X: 5 groups of rows, each row roughly a mix of its group's hidden directions
X (185 x 10)
[-9 -22 -3 38 -3 14 6 39 5 -8]
[-38 -12 -16 9 13 -7 -9 10 6 39]
[4 19 3 -30 8 -14 -2 -42 -20 -12]
[0 0 -20 -27 -31 -31 24 4 15 3]
[-7 29 -19 4 16 6 33 -36 0 3]
[-20 -31 -9 -2 -5 27 26 22 -15 18]
[29 7 -20 -14 -21 -2 34 -3 14 -25]
[-7 -16 -25 8 7 -10 9 25 30 35]
[-25 -10 17 -22 10 39 13 -8 -15 -17]
[0 39 -13 -34 17 -13 11 -21 -5 6]
[16 24 7 12 -12 11 -11 -27 -2 -42]
[-5 7 -22 9 -3 49 13 -13 -7 23]
[1 -25 34 12 18 -8 7 -38 10 6]
[-5 14 -33 1 6 -15 -7 -46 -5 -14]
[10 7 -30 -21 -29 -24 30 5 6 -1]
[-20 -7 19 4 31 15 -32 -6 -20 21]
[-19 -19 1 -2 10 -21 25 -4 -7 44]
[11 36 -17 0 -7 31 23 -17 17 10]
[6 30 -4 -36 -3 -14 -12 -19 -7 30]
[-4 38 19 -5 3 12 24 -13 -7 -34]
[-20 -10 -5 6 9 -16 27 -7 7 47]
[-9 -25 44 -2 -22 -10 6 -18 -16 -10]
[21 35 -29 4 -5 -23 -12 10 24 -5]
[-2 39 -28 -18 30 -2 17 9 5 -1]
[2 -28 1 -5 20 -41 -1 18 -9 -25]
[29 24 18 23 -28 -20 -13 -12 4 -10]
[23 14 -2 -12 5 -1 -15 -9 -5 -52]
[23 20 20 -16 -16 5 -21 1 -14 -37]
[0 51 -21 -25 -8 1 4 -8 -8 3]
[14 16 0 -1 -23 -30 -37 -10 10 21]
[12 27 -42 -8 -14 -1 5 24 -21 -2]
[15 3 -36 26 7 20 -19 9 16 -24]
[9 26 -13 -4 -6 25 -30 11 9 -35]
[-17 18 4 22 -10 2 -34 39 3 -1]
[-8 -32 26 36 -17 10 -12 13 5 -9]
[27 14 3 -14 -32 4 -31 -3 2 -27]
[18 8 -25 8 -1 15 -39 -20 -9 -24]
[16 -4 39 21 -20 -15 -12 26 15 -5]
[9 -16 -15 43 -17 0 -13 24 -3 21]
[1 10 39 -34 9 5 1 -21 -9 -23]
[-9 30 -13 -4 -20 -28 -18 34 3 11]
[33 -6 -32 7 5 1 -12 -3 35 -18]
[2 -3 13 -22 -35 31 -4 -15 -11 -26]
[-6 -28 0 5 8 -17 34 3 10 38]
[2 43 -22 -24 20 -7 0 -9 8 21]
[26 26 10 13 -14 -27 -16 -30 -1 15]
[14 25 3 12 -15 17 -24 5 12 -41]
[-3 25 -30 3 -29 -14 1 37 0 -3]
[0 -6 9 11 -10 -1 -37 35 17 -26]
[24 -3 22 -19 17 22 -2 -41 1 -1]
[-3 32 -36 -16 20 6 10 -12 -4 -24]
[3 -43 5 31 14 -8 4 19 8 -18]
[-5 -20 19 -37 -4 1 29 -13 -15 22]
[30 17 -18 -11 -30 -12 27 -21 0 8]
[1 2 -17 9 3 34 23 -31 -29 4]
[3 -31 37 17 -21 -8 -22 6 13 -8]
[24 30 -36 -7 -12 -1 -29 -3 9 0]
[13 -29 45 9 -12 -3 -24 -1 0 5]
[14 -18 -22 -19 -11 26 11 17 16 33]
[-18 19 -23 -16 -12 -31 -10 26 -11 21]
[12 -18 13 25 -6 3 -20 39 12 23]
[-1 -41 18 34 -12 -2 -5 21 0 -11]
[18 21 2 -1 -8 14 -23 -5 -1 -48]
[-2 -40 28 24 -22 -6 -15 13 -9 0]
[-1 -24 -21 39 -7 0 -7 21 -4 29]
[8 -14 -24 -23 -25 0 37 -2 13 -18]
[1 24 -2 -7 -11 31 20 -8 -40 14]
[-14 -38 4 -1 7 25 22 30 -15 4]
[12 39 10 -6 -18 15 -24 -6 -5 -30]
[-2 45 -16 -5 -7 30 11 -15 -16 9]
[8 14 -7 3 -27 -2 -36 -14 -30 -21]
[-15 34 -7 -24 25 9 30 -8 4 15]
[-20 7 29 3 14 -2 -46 6 3 17]
[-33 -30 -18 -1 12 24 30 3 -4 -3]
[20 17 -26 -33 -27 -9 18 7 10 -11]
[13 -16 39 -2 -6 0 -36 -4 9 -22]
[-20 -16 -3 -3 15 -22 23 -18 -6 41]
[11 26 13 -20 7 -7 -12 -28 -19 -34]
[11 33 15 -6 -22 11 -30 9 4 -28]
[21 4 8 -2 -8 12 -30 -7 5 -47]
[-24 -14 -18 8 6 16 -1 9 16 46]
[25 14 -16 -26 -25 -13 23 -25 -2 14]
[1 19 -32 -24 26 14 14 -16 -25 7]
[31 13 11 -9 -7 3 -8 -18 2 -46]
[17 34 -19 9 0 -26 -12 -11 3 -33]
[5 -9 -10 -25 -35 -16 25 -4 28 -9]
[4 -27 16 10 14 3 20 -45 -7 13]
[-4 -32 19 15 -22 -24 -29 1 14 11]
[19 0 32 18 14 3 -4 -42 -2 15]
[-6 -38 24 32 -7 2 10 16 13 -16]
[-26 -22 -8 10 6 -1 11 8 5 49]
[21 16 27 -15 -20 -3 -29 -1 1 -31]
[-21 -26 45 -2 3 -7 11 -2 -7 23]
[-22 -11 24 23 26 14 -29 19 4 -11]
[4 24 -23 2 4 19 36 24 -14 -17]
[-8 -38 8 6 3 -11 20 16 8 39]
[6 8 -42 6 -17 8 -21 -14 -21 -24]
[-4 -39 12 -13 15 7 24 -16 19 -24]
[24 27 -6 3 7 -35 -25 -24 -1 -8]
[-7 -21 3 40 -6 16 0 34 17 -6]
[6 24 12 -27 6 -4 -5 -30 -16 -34]
[-18 -11 -58 2 3 5 4 -8 -4 4]
[-5 -41 12 -9 -1 27 16 -29 11 -6]
[0 36 -2 -36 3 -14 8 -30 -14 -1]
[-11 20 -19 2 3 14 -23 45 -11 -13]
[13 19 -10 -3 -6 40 21 -32 -8 8]
[7 -4 -20 -11 15 -35 -7 10 32 27]
[5 -19 -24 38 -13 -2 -13 22 -2 25]
[24 47 2 3 -10 -24 -13 -12 11 2]
[-2 28 32 -21 24 3 8 -13 -5 -28]
[2 -26 12 -10 5 -26 -32 25 16 -19]
[6 34 -20 -13 5 22 26 -21 -22 3]
[-8 -23 36 15 -6 -17 -21 -8 30 -8]
[20 24 -36 -22 -22 -9 21 4 -12 3]
[-8 -17 -10 -15 11 7 17 -11 14 49]
[-15 21 3 11 6 1 -36 42 -1 -6]
[2 25 -14 23 -15 -8 31 18 30 8]
[1 44 -25 -4 -2 15 26 12 1 -17]
[6 -24 34 7 23 -4 9 -36 13 -4]
[-22 -37 -12 11 12 7 9 9 -6 38]
[15 30 9 1 -16 11 -25 0 4 -41]
[-9 7 18 -41 20 1 6 -29 -9 -20]
[1 -37 -23 12 -17 -1 -11 16 9 34]
[12 44 -18 -24 11 19 5 2 -5 -20]
[-13 -24 23 -18 16 -20 7 -7 -32 23]
[1 44 -10 -13 -14 33 1 6 6 18]
[-10 -33 41 -11 -12 2 23 -14 -6 3]
[30 19 -34 2 -3 -19 -11 6 28 -14]
[-1 31 -34 -21 16 19 20 2 -14 -9]
[-3 -41 20 -2 3 -11 -33 -22 -3 8]
[15 35 -11 -3 0 -12 -13 -23 -16 -35]
[-15 -12 21 11 26 29 -29 -12 -16 14]
[-13 18 -41 19 28 -15 13 -9 -9 -2]
[17 22 -11 -5 0 -23 -29 -40 -5 -3]
[-18 17 -25 1 -15 1 -18 45 -8 -1]
[-2 34 -21 3 1 29 23 -22 -18 10]
[-30 -2 23 -1 25 -13 37 8 -16 1]
[-7 18 -37 -5 -33 -4 2 32 -6 4]
[-1 48 -15 -29 6 2 2 -16 2 15]
[9 16 11 6 -40 -10 34 -4 23 5]
[24 32 -17 10 -14 -36 -19 -6 -2 -5]
[12 18 -6 0 -17 47 16 10 -20 7]
[-9 -44 2 24 7 -11 23 7 4 24]
[-12 -6 21 -17 2 21 3 -29 -34 -23]
[8 21 11 -35 27 -28 -4 -16 13 -10]
[-2 39 2 -33 -3 -19 -2 -24 -18 10]
[-5 -1 15 5 14 -34 32 -5 17 31]
[-4 -35 -11 12 -33 21 -1 19 8 23]
[8 38 -25 2 17 3 30 4 -7 -22]
[17 14 -1 12 -22 -29 -30 -32 4 -4]
[-3 32 -17 23 -22 -17 -12 27 -12 17]
[-13 -10 -6 -40 30 -12 -3 -29 -8 -3]
[35 23 8 19 4 -29 -8 -16 -13 -18]
[5 32 10 7 -16 4 -30 8 1 -38]
[-1 18 -29 2 1 21 -20 -6 -23 -37]
[-21 -34 -1 -19 12 25 4 33 -2 -1]
[-3 -17 -24 13 13 17 -37 6 -30 -7]
[-18 -4 27 -26 -4 -5 41 0 -11 19]
[-9 10 -30 -21 4 20 -10 -21 -19 -33]
[-13 -38 14 21 -13 27 1 24 -8 12]
[9 26 -5 2 -12 35 25 -20 -26 5]
[-3 43 -41 -9 4 -4 14 -9 2 0]
[-21 -19 23 10 28 30 -28 1 -5 -3]
[11 -29 13 9 6 18 25 -41 1 -3]
[-12 -26 7 30 11 12 24 30 21 -5]
[22 14 23 11 -4 -32 -30 -20 12 -6]
[-6 -34 0 31 -8 19 -2 36 1 4]
[-1 24 -20 25 -32 1 -7 35 -2 -1]
[-17 -31 6 9 -25 21 13 36 2 0]
[-19 11 14 -28 15 -10 36 1 -4 28]
[-23 0 13 -14 27 0 46 4 -1 12]
[4 -33 42 8 -1 -5 -23 -18 7 0]
[32 30 2 4 7 -20 -14 -29 -14 -15]
[9 6 -1 -16 -12 -22 17 11 45 20]
[1 -43 28 9 -3 -18 -24 11 3 11]
[0 -21 -4 -4 17 -31 -26 18 17 -30]
[-5 13 -3 -48 18 -6 0 -25 5 -20]
[-16 -18 46 -9 8 -20 17 -16 -2 11]
[-6 -30 -9 32 -5 -3 5 20 3 38]
[-14 0 5 -1 9 25 32 40 12 -14]
[-29 6 34 -14 19 -3 29 -11 -6 17]
[-19 40 -5 -26 12 4 23 -8 -21 8]
[-2 2 -6 12 27 -27 12 21 27 31]
[7 -8 -29 -23 -30 3 33 7 13 -17]
[-22 11 -14 -5 -26 -8 -21 42 11 -1]

the four rows of each list that fit no group, in list order (the others fit one group, some only roughly)
  * k900: [-26 9 -22 -20 25 -3 35 -13 14 5]
  * k700: [-37 13 22 -36 11 0 7 -7 -19 6]
  * k43: [1 -7 -28 13 13 -32 -2 13 23 31]
  * k423: [-17 6 45 -10 4 -7 25 16 -21 -4]
  * k446: [-19 -5 3 2 32 -16 36 -2 17 26]
  * k689: [-6 -53 21 2 -2 17 -12 8 -10 -4]
  * k426: [9 34 -32 13 -19 -4 2 28 -16 4]
  * k507: [-1 3 -27 -30 -40 6 7 19 10 -7]
  * k235: [10 -30 -23 37 -6 13 -4 14 22 9]
  * k315: [2 -12 37 -5 15 -1 -21 -39 7 11]
  * k310: [23 -2 -48 14 -17 15 -13 2 13 8]
  * k768: [25 15 -14 0 10 10 9 2 -13 -49]
  * k782: [-9 -35 22 -1 3 6 9 -41 12 10]

k700, k423, k235, k310
  * k941: [-6 -33 8 19 5 -29 -25 10 12 -25]
  * k263: [-26 -23 0 -23 -14 20 -3 19 -21 -28]
  * k294: [13 25 -39 22 -14 -2 -17 17 -9 15]
  * k854: [21 24 -46 -14 -13 17 -6 5 2 -3]
  * k54: [-2 23 -8 24 -28 -28 -5 34 8 -2]
  * k126: [10 -12 -20 12 21 -18 4 2 5 48]
  * k556: [3 -6 20 6 18 7 -52 3 -7 17]
  * k975: [-11 16 -20 11 -24 -3 -10 46 6 -12]
  * k308: [15 26 -14 12 13 -15 -37 -22 12 -18]
  * k224: [-8 -37 -1 13 21 -3 36 -21 -1 -9]

k263, k294, k126, k556
  * k280: [18 15 -21 23 -10 -1 -22 -5 22 -36]
  * k668: [-3 37 -6 -23 10 -1 14 -22 -1 -34]
  * k180: [-7 -34 14 28 -18 21 -25 13 -11 4]
  * k136: [27 11 -45 0 14 -5 -25 -5 11 -5]
  * k373: [21 -1 28 -9 11 -10 3 -46 5 15]
  * k786: [0 -4 24 -17 3 24 -22 -15 -30 -29]
  * k12: [-18 -16 24 -34 6 15 27 23 -3 4]
  * k351: [8 -45 23 8 -8 -2 -26 15 3 -15]
  * k636: [-5 -27 30 -16 -1 -38 -22 8 0 3]
  * k763: [9 -18 40 22 -9 8 -24 22 12 -7]
  * k824: [10 16 -27 13 14 26 -33 -3 17 20]
  * k521: [2 24 -14 10 -11 -14 -38 33 -4 -12]
  * k769: [33 15 -3 2 -6 5 7 -27 11 -40]
  * k434: [9 16 4 -31 -4 -17 -5 -15 -7 -45]

k12, k763, k521, k434
